In the rows, 128 means zero.
These are runs of 8 systems, one row a step. Runs of the same system follow the same rule from any start.
k_184, path 1 (8 x 26):
[[110 111 166 101 148 111 188 138 127 187 133 162 154  84 127 114 116 120
  141 164  69 131 106 145  91 141]
 [103 196 110 118  94 122 174 144 154 194 155 129 166  78 138 149 148 117
  126 141 132 157 105 160 166 126]
 [160 138 130 109  73 147 194 125 194 116 166 131 160 155 139 111 170 115
  128 117 122 128 165 137 147  95]
 [152 112 113 116 163 150 221 163 123 146 140 116 160 175 133 119 113 137
  158 133 124 101 180  83 134 122]
 [128  87 120  81 121 150 208 155  98 154 118  82  82  78 160 159 127 136
  137 147 106 137 135 125 124 136]
 [113 133 134  42 116 115 151  99 154 173 141 167 122  92 192 136 159 126
  130 145 151 148 143 117 131 165]
 [143 186  84  99 105 135 137 132 159 139 137 116 130 152 161 155 162 125
  122 104 198 143 173  98 190 130]
 [172  80 128  90 117 154 155 132 140  74 113 109  84 186 143 133 152 132
  123 103 134 119 194  83 134 113]]
k_549, path 2 (8 x 26):
[[139  79 176 158 123 127  71 130 116  79  96 122  84 142  90 137 126 137
  106 111  68 119 107 139  90 111]
 [101 117 154 109 150 108  81 124 114 114  78 157  89  99  90  84 117  74
  107 173 137 163  96 124 105 146]
 [144 185 114 208 127 105  88 143 128 117 117 125 135 138  71  94 103  83
  124 132 139 146  91 162 136  95]
 [171 107 154 155 154 101 143 119 155 117 134 171 147 181 112  58  95 100
  151 141  92 110 142 131  77 106]
 [104 130 139 154 214 121  83 140  98 133 102 156 157 173  80 118  95 147
  133 134 136 106 132  79 114 158]
 [ 81 117 157 169 146 135 131 141 104 139 136 127 177  89  68 125 106 143
  125 145  72 117  66 162 100 126]
 [ 98 161 115 119 155 111 167 125 134 174 145 164 178  99 123  70 101  88
  151 182 152 142 108 138 120 147]
 [137 184  96 184 148 127 148 140 137 164 171 127 209 167 122 127 106 149
  155 106 142 102 135 130 154 116]]
k_184, path 3, 8 rows:
[[132  71 179  82 120 135 181 128 164 106 122 161 129 132 106  80 150  98
  124 155  76 132 139 123  89 115]
 [119 187 104 132 176 102 178 173 111 212 118 137 153 117 123 124  98 105
  148 160 142 150 128 112 150 144]
 [154 133 143 105  55 128 169 146 164 136 126 107  89  97 143 157 174 109
  104 116  84 159 124 162 143  91]
 [121 137 151  86 157 124 168 129 171 160 140 190 189 177 131 112 151 136
  131 131 119 116 173  78 135 151]
 [126 146  91 125 122 165 200 188 103 131 110  62 114 118  99 152 130 119
  124 131 147 147 141 110 174 110]
 [146  70 164  54 111 123 172 113 158 120 116 157  84 116 159  97 147  98
  130 154  96 143 154 121  90 127]
 [126 192 101 108 170  98 144 157 125 210 115 148 136 136 156 156 122 125
  142 130 158 147 151  91 168 160]
 [146 123 133  93  63 149 145 146 157 106 111  92  78 123 130 172 186 124
   91  97 112 152 147 129 163 101]]
k_682, path 4 (8 x 26):
[[ 69  97 145 101 161 128 102 108  86 159 131 142 137  71 143 152 113 168
  137 145 120 118  96 126  96 180]
 [ 65 168 102 132 113 160 116 149 106 141 129  85 149  66  93 175 148 144
  102 125 157 149  84 141 174 140]
 [145 149  85 157  58 155 121 101 146  90 179  81 140 118 157 132 142 137
  134 100 164 117 122 180 147  94]
 [157 137  98 161 154 102  80  80 122 126 164 145 144 162 185 109  87 154
  169 113 167  94 139 134 106 140]
 [ 94  85 128 122 182 139 106 124  67 143 120 116 122 110 142 163  99 184
  141 127 128 101 122  98 103 174]
 [ 55 136 124  85 102 156 117 122 113 139 131 108 132  49 126 170 158 145
  103 137 151 150  93 140 149 156]
 [135 187  75 164  79 141  98 126 136 110 151  84 134 119 136 151 144 126
  118  99 186 143 119 159 177 105]
 [176 110 107 161 112 121  89  80 125  94 166 116 121 164 190 126 109 163
  159  92 145  92 145 149 105 117]]
k_507, path 5 (8 x 26):
[[110 165 144 161 197  96 100 127 133 171 132 189 197 164 102 100  96 134
  141 140 127 113 125 105 115 154]
 [104 116 148 183 163 136 146 143 100 145 151 126 191 124  86 129  94 161
  146 130  71  97  91 148  98 123]
 [ 98 134 160 123 132 106 130  98 158 172 170 185 192 102 145 113 132 144
  138 141  88 116  99 161  94 145]
 [110 184 112 147 149 119 184 155 128 214 166 134 200 111 138 147 115 148
  152 131 114 122 117 139 152 139]
 [134 121 117 141 106 153 182 104 156 129 201 125 203 143 155 125 135 165
  159 108 115  88 143 147 121 114]
 [ 97 114 113  78 152 143 165 103 121 166 168 143 173 116 185 141 130 173
  153 135 156 103 151 102 122 176]
 [107 105 101 110  97 169 196 132 106 142 166  69 140  72 161 171 133 171
  139 125 119 113 113 155 134 130]
 [126 132 106  75  65 138 148  88 165 133 174 128 133  92 205 142 168 144
  133 121 162 133 145 151 139 134]]
k_999, path 6 (8 x 26):
[[109 141 152 180 151 122 148 171 106 178 129 118 164 108  84 172 111 160
  128 120  53 119  88 147 124 124]
 [111 119 150 101  70 135  96  70 183  94 168 162 159 109 152 116 174 135
  110 119 132 124 118 163 117 130]
 [ 88 150  80 135 179 155 159 140  92 144 146 112 185 123 112 109  95 135
  151 150 193 116 129 101 146 154]
 [169  83 127 143  95 129 177 123 117 137 159  92 104  98 179 141 110 149
  155 118  75 113 117 180  94 101]
 [111 144 134  75 148 112  87 102 148 167 128 171 137 146 180 171 157 171
  122 102 151 125 162  86 143 177]
 [ 82 150 119 176 124 159 123 165  93 133 131  79 156  90  67 175 126 155
  112 114 112 126  81 146 150 122]
 [139 101 110 103  61 150 109  64 149  67 164 113 111 108 182 103 149 126
  130 124 175 122 135 159 115 116]
 [126 136  85 128 196 135 141 146  73 150 115 104 122 147 146 139  87 144
  155 133 183 117 154  78 141 158]]
k_858, path 7:
[[ 79 181 141  85 106 120 112 131 160 175 123 157 144  81 124 165 174 123
   94 136 137 167 108 134 169 149]
 [131 167 101 122  67 144 124 106 174  85 146 123 137 126 117  93 163  84
  111 131 183 151 129 150 158  97]
 [190 105  94 133 112 139 132 127 115  70 109  84  57 164 147 107 113  99
  137 119 170 134 162 116 125 100]
 [147  98 144  94 164 103 109 150  94 151  68 127  44 135 147 158 117 130
  124 128 108 143 150  90 117 154]
 [ 79 165 161  89 152 107 104 149 142 177  86 173 132 103  88 150 157 111
   89 148 119 166 113 105 150 161]
 [115 177 134 138  95 135 121 136 178 102 128 146 162 133  65  92 159  74
   98 140 147 159 116 144 159  97]
 [190 113 117 155 117 139 138 133 144  62 122 109 103 187 110  71 115  86
  138 124 145 125 161 123 117  83]
 [165  84 141 125 183 120 144 161  94 129  84 123  75 171 124 138  99 136
  138 122  96 120 164  81 103 136]]
k_858, path 8:
[[147  66 157 108 108 151 182 124 136 127 155 110 133 131 157 162 144 178
  139 102  56  98 149 131 101 119]
 [ 88 107 114  75 153 145 188 109 114 165 162 143 171  95 173 119 119 155
  156 158 152 112 135 108 114 172]
 [125 166 102 139  85 137 189 148 132 179 165  89 155  72 151 162 132 138
  141 128 116 135 102 178 153 110]
 [167 132 114 103  79 117 138  74 177 132 181 141 133 132 213 119 148 139
  150 111 147 117 158 155 123 119]
 [131 137  70 104 128 158 145 127 101 127 143  75 115 131 176 173 134 165
  140 103 190 117 164  96 166 144]
 [112  94 142  70  76 139 129 116 119 128 117  98  68  62 171 175 163 143
  106 123 112 148 116 147 130 141]
 [107 166  97  82 122 109 108  96 132 153 130 149 117  84 170 104 131  96
  131 161 202 162 120 134 140 157]
 [155 191  91 158  83 117 100 146 136 130 114  89  90 119 132 162 145 105
  108 103 161 163 121 154 177 103]]
k_24, path 9, 8 rows:
[[132 210 118 140 145 108 134 180 138 192 102 131 141 149 101 173 142 127
  115 109 130 151 141 101 187 129]
 [ 97 134 150 129 109 168 167 147 162  93 136 137 184 139  48  86 156  98
  102 145 115 133 121 128 143 103]
 [117  91  96 107 177 155 167 130  86 101 122 109 126 137 121  70  90 108
  154 167 185 115 148  90 107 147]
 [171 106 116 136 126 129 206 172 100 156 124  78  88 118 153 155 102 137
  150 122  81 124 139 134 125 108]
 [113 151 156  96 149 111 170 141 165 202 147 178 186 144 142 155 151 153
  130 123  85 118 146 108 141 149]
 [ 86 169 107 107 131 169 127 159 130 117 114 109 152 139  82 158 166 131
   95 119 177 143 144  79 191 137]
 [124  58 135 104  99 185 183 121 131  50 143  95 131 125 102  89 145 118
  128 143 126 112 140 126 104 104]
 [148  73 118  88 177 128 163 119  92 145 122 124  96 143 188 130  97 153
  163 139 140 108 169  88  98 159]]
k_999, path 10:
[[110 130 132 115 140 137 151 165 109 112  78 119  99 105  64  86 116  62
  111 177 135 169 105 120 127 120]
 [185 155 128 129 105  84 143 127 159 142 114 150  83 130 149  78 118  56
  136 151 124 163 132 161 114  99]
 [168 173 140 147 165  91 132 156 162 164 109 175 148 207 111 113 122 107
  132 120 114 131 166  91 146 120]
 [126 109 179 135 118 144 166 159 160 110 122 141 161 158  53 113 151 112
  106 127  53 127 130 126 119  95]
 [ 98 114 153  60 118 139 166 115 166 117 126 174 144 111 109  70 159  76
  114 173 142 148 135 116 119 136]
 [131 172 107 129 147 107 204 165 128 190 129 131 145 104 122  96 103  81
  151 171 131 156 118 142 140 122]
 [179 159 140 131  97  95 180 132 189 178 158 153 146 153 168 133 146 123
  142 112  80 134 152 154 134 100]
 [105 148 147 100 140 153 164 151 171 147 140 158 194 171 101 148 172 152
  113 112 116 115 164  79 164 137]]
k_507, path 11 (8 x 26):
[[122 103 111  95  98 186 228 155 133 112 157  80 149 121 127 145 158 144
  132 126 125 116 155 115 151 113]
 [136  85 111  54 105 145 187  94 150 110 148 128 110 115 195  97 144 116
  146 154 166 125 165 121 111 136]
 [157 111  94  93 128 132 178 151  96 155 114  80  60 110 186 167 119 136
  143 128 143 136 158 112 143 137]
 [158 101 134  90  61 153 131 119 154  89 127  90  71 134 161 167 179 140
  106  92 118 132 161 132 145 107]
 [123 135 120  60 120 147 123 134 137 111  89 126  84 138 131 139 172 107
  103 132 182 158 167  78 165 146]
 [150 100 103 124 108 162 150 153  97  60  97  66  66 127 101 105 120  91
  118 140 157 145 137 123 138  98]
 [169  98 137 106 114 100  78 100 133  84  93 139  42 142 154 101 126  89
  120 134 142 150 139 126 101 121]
 [149 144 137 139 147 105  81 172 103 138  60 117  59 147  99 167 125 114
  103 115 114 159 132 103 146 130]]
k_24, path 12 (8 x 26):
[[130 135 114 139 115 127  64 138  89 118  91  81  59 107 133 192 135 146
  106  99 140 150 116 129 151 132]
 [124  98 177 108  74 118 111  85 177 112 149 166 134 101 141 106 159 120
  114 135  82 131 103 174  87 116]
 [131 161  95 119 155 102  49  93 117 123 117 146 104 148 169 121 115 122
  133 127 212 138 144 103 139 162]
 [172 125 140 183  75 123 101 135 139  88 122  95  89 136 111 141 132 115
  110  96  82 134 108 179 119  71]
 [113 122 162 128 169  86  73  87 141 144 129 201 154 137 134  85 102 124
  138 148 121 116 110 129  76 157]
 [135 180  94 163 124 108  83 153  96 142  89  94  74  99 116 150 114 101
  115 129 162 169 101 145 158 124]
 [145 133 151 153  87 111 145 105 176 121 163 154 160 116 121  76 126  93
  135 145  89 132  96 192  94  91]
 [128 174  87 162 190 101  84 118 104 151 125 147 149 155 139 107  77 128
  153 138 193 122 134 105 134 155]]
k_682, path 13 (8 x 26):
[[136 100 110 131  93 185 211 141 140  80 164  82 162 141 104 108 144 128
  135 126 124 107 146 133 135  90]
 [155 147 103 107 133 102 171  98 155 154 160 162 148 132 182  64 104  92
  169 165 169 127 150 137 107 132]
 [154 131 115 136 184 115 182 178  89 189 110 110 117 143 141 160  89 147
  158 126 106 119 154  95 133 138]
 [102 106 162  63 101 146 185 128 158 163 148 143 146  96 150 168 180 154
  116 125  84 124 140 122 132 145]
 [119 195  98 111 128 141 143 143 166 136 133 139 172 162 113 122 158 109
  117 127 190 142 162  91 189 129]
 [188  84 103 113 109 154 177 131 128  78 135  84  87 171 164 116 124 127
  145 113 145 112 185 109 125 102]
 [152 126 143  70 149  77 121 106 144 177 114 183  92 132 194 120 125 116
  142 147 131 143 153 110 106 162]
 [122 141 143 115 159 130 121 183 112 159  76 115 104 145  94 192 148 147
  103 102 102 143 145  76 162 144]]
k_862, path 14, 8 rows:
[[157  73 141  68 130 147 203 144 142 109 105 123  86 148 140 105 142 102
  133 148 111 133 180  89 116 122]
 [132 110 155  41 125 119 171 138 158 144  93 160  89 121 141 115 161  91
  113 161 123 162 159  97 127 147]
 [144 145 140  80  93 127 171 155 169 126  97 135  91 124 109 111 169  65
  101 146 127 178 145 117 150 108]
 [165 126 136  96 111 133 161 142 173  88 109 141 110 183 109  90 159  78
  114 132 142 148 177  93 141 102]
 [149 103 138  83 158 138 190 165 133 120  87 135 100 172 108 103 130  95
  127 147 127 141 180  68 129 128]
 [146  91 163  70 131 118 191 145 147 137  92 153  91 125 123  91 136  77
  125 166  91 153 147 109 101 125]
 [136 148 156  76 120 107 159 140 180 143 102 175 119 131 113  90 159  63
  112 163 122 171 148 110 137 122]
 [156 152 132 115 114 131 184 164 168 118 108 132 127 163  87  91 151  68
  113 142 126 160 159 111 152  94]]
k_549, path 15:
[[103 135 125 139 169 117 156 179  71 177  93 107 106  82  94 139  90 113
  134 163 103 150  90 133 123 142]
 [140 190 134 149 131  96 185 177 148 198 121 143 147 115 102 126 121  93
  130 146  87 158 111 151 149 106]
 [150 149 131 122 147 136 201 166 166 147 135 145 176 192 102 106 138 111
  137 128 120 119 175  89 151 111]
 [117  90 121 125 167 180 189 164  96 113 130  92 155 160  95 144 119 163
  138 122 119  93 159  76 132 133]
 [100 100 123 112 152 149 192 166  72 166 120  87 111  72 126 163 106 150
  141 150 100 128 110 129 120 145]
 [127 184 111 111 123 105 188 171 132 217 123 123 126  86 143 162 130 111
  132 143 117 166 119 141 158 131]
 [159 166 120 113 102 133 202 161 179 158 142 125 159 164 133 144 165 120
  127 110 115 138 171 116 172 104]
 [141  87 119  86 131 181 198 149 129  97 129  95 127 170 129 143 151 152
  132 113 132 105 186  71 144 123]]
k_862, path 16:
[[108 173 125 180 146 129  82 122 142 138 156 146 207 169 100 154 132 174
  119  84 130  99 122 121 153 129]
 [ 97  99 110 175 150 175 149 136  78 107 156  80 170 114  93 138  94 171
  147 124 117  88  96 140 111 124]
 [107 105 112 125 141 120 114  74 102 139 172 138 151  87 184 106  91 154
  167 148 153 100 101 159  83 156]
 [115 195  97 147 118 101 110 127 119 199 152 120 145  83 173 177 120 154
  136 116 143 137  98 162 159 144]
 [141 143 122 176  73 140 100 109 151 114 172 100 156 132 137 173 149 171
  121  72 105 106 115 174 141  97]
 [ 88 110 113 132 147 172  90 105 107  91 155 108 176 147 118 154 132 192
  127  95 164  83 133  98 135 151]
 [102  89  94 134 133 158 132 120  57 120 135  71 102  70 153 150  95 159
  148 138 151 114  97 144 109 148]
 [138 135 119 121 102  94  67  72 126 146 145 137  96  89 209 150 125 147
  138 111 144 132 109 165 110 144]]

Which system made each of these runs?
path 17 (2 x 26):
[[113 110 156  77 142 102  82  67 158 136 138 197 141 136 172 104 139 142
  132 137 142 120 142 113  92 170]
 [ 98 139 109 130 176 144 104 173  78 123  75 100 102 134  78 149 117 126
  112 133 164 145 128  77 156 149]]
 => k_682
path 18 (2 x 26):
[[111 130 149 187 171 117 128 129 121 146 151 156 202 141  89  99  87 141
  150 136  86 102  96 147  96 127]
 [106  91 163 116 129 124 130  76 152 126 171 178 179 119 145  89 126 146
  146 142  98  98 112 152  71 141]]
 => k_999
path 19:
[[175 112 111 121  91 130 158  82 173 104 182 139 149 155 187  86 131 123
  160 120 142 103 162 151 106 105]
 [124 118 111  90 183 124 137 132  95 172 118 128 113 144 180 171 114 173
  149 119 151 114 169  73 133 171]]
 => k_507
path 20, 2 rows:
[[144 144 180  91 114  93 138 147 177 180 110 174 116 141 139 165 171 134
  109 111  59 149 147 121 133 131]
 [ 79 183 143 121 111 146 127 152 166 138 123 146 181 122  60 138 173 111
   87 127 132 148 115 116 177 124]]
 => k_999
path 21, 2 rows:
[[168 106  96  80 103 127 184 118 123 146 139  94  74 109 217 141 123 130
  156 131 150 134 164 131 130 132]
 [129 154 109  68 119 111 146 135 127 191 118 129  88  97 196 183 151 139
  126 123 148 152 153 114 158 158]]
 => k_858
path 22, 2 rows:
[[122 106 140  63 179 115 164 138 115 187 111 159 117 136 167 147 124 153
  142 140 119 124 164  78 117 173]
 [103 153 105  79 100 147 134 148 117 151 108  93  90  81 141 185 168 130
  104 124 164 168 131 116 179 145]]
 => k_184
path 23 (2 x 26):
[[ 69 155 104 117 149 163 141 168  94 127 102  95 137  97  67 135 132 113
  109 152 176 150 110  98 164 142]
 [157 108 143  97  89 113 131 111 156  88 106 143  74 114 130  66 139  54
  118 162 131 163 124 150 105 102]]
 => k_184
path 24:
[[104 121 113 135 109 133 136  83 133 113 171 133 160  76 142  66 101 101
  152 170 154 123  85 183  93 124]
 [149 139  99 138 172  99 151 105 117 179 167 151 163 143 190 100  79 145
  181 138 152 101 144 129 105 148]]
 => k_999
path 25 (2 x 26):
[[ 94 103  88 123 125 171 105  87  94  96 170  89 147 108 164 144 118 180
  146 115 184  92 122 127 125 151]
 [ 87 123 102 107 100 148  88  89  98 121 151 101 117  59 169 161 134 161
  125 126 173 127  94 156 129 156]]
 => k_507
path 26 (2 x 26):
[[ 63 129  95 117 115 169 131  96 108 111 169 106 175  65 129 113 124 138
  137 153 183 118  88 152 126 146]
 [155 138  92 174  80 120 125 109 110 123 160  84 107  78 165 123 102 121
  147 130 133 131  90 205 116  97]]
 => k_858
path 27 (2 x 26):
[[138 146 117 130  50 140  88 100 169  65 138 115 107 118 126 116 166  97
   99 114 159 151 117 163 146  94]
 [162 108  91 126 135 129  90 107  99  66 105 102  63 152 151  96 105 100
  139 134 198 133 151 108 119 127]]
 => k_858
path 28, 2 rows:
[[177  86 143 148 140 132 144 113 144 106 152 135 145 199 154 128 116 165
  154  91  95  80 172 114  99 110]
 [100 114 162 124 182 119  83 156  94 158  85 142 114 138  97 184 125 170
  109 110  89 123 123  87 127 161]]
 => k_24
path 29, 2 rows:
[[161 104 125 125 132  93 136  92 121 170 157 144 116 113 217 126  97 156
  168 125 106 107 129 154  84 138]
 [ 81 156 134 126 183 120 115 152 105 198 119 144 169 124 117 185 128 178
  127 118 117 120 123  93 146 173]]
 => k_682
path 30, 2 rows:
[[163 183 124 165  82  80  96 106 165 167 157 146 127 113 178 142 133 122
  135 109 116 143 110 190 134 104]
 [120 185 125 185 129 108  47  99 157 117 150 165 184 164 106 115 127 133
  122 106 154 117 109 144 136 123]]
 => k_24
path 31, 2 rows:
[[184  94  83 158 121 142 165 132  91  97 142  65  88 141 169 125  87 136
  162 115 145 108 145 142 115 100]
 [143 114 165 143 151  98 141 132 135 187 143 156 154 145 152 162 115 178
  148 102  46  98 129 135  95 136]]
 => k_24
path 32, 2 rows:
[[ 96 113 139 169 131 172 120 169  94  96 112  78 139 128  50 167 134 158
  105 106  95 117 105 121 140 115]
 [107 115 134 116  72 139 119  75 166  80 167 144 152  88 134  75 148 103
  125 151 145 131  98 176 103 115]]
 => k_682
path 33:
[[119 177 109 166 155  96 109 161  86 177  93 114  99  86 106 134  87  98
  129 152 135 160  80 154 133 130]
 [171 156 143 198  92 103  83 115 169 109 147 140 145 164 115 121 129 122
  120  92  91 121 116 174 120  81]]
 => k_507
path 34, 2 rows:
[[100 100 130  84 148 176 216 167 122 122 117 113 148 131  86 112 139 115
  125 155 127 126 153  84 139 135]
 [139  90 128  69 107 134 206 115 150 119 141 134 107  98 163  71 130  84
  146 175 132 141 140 138  99 119]]
 => k_862
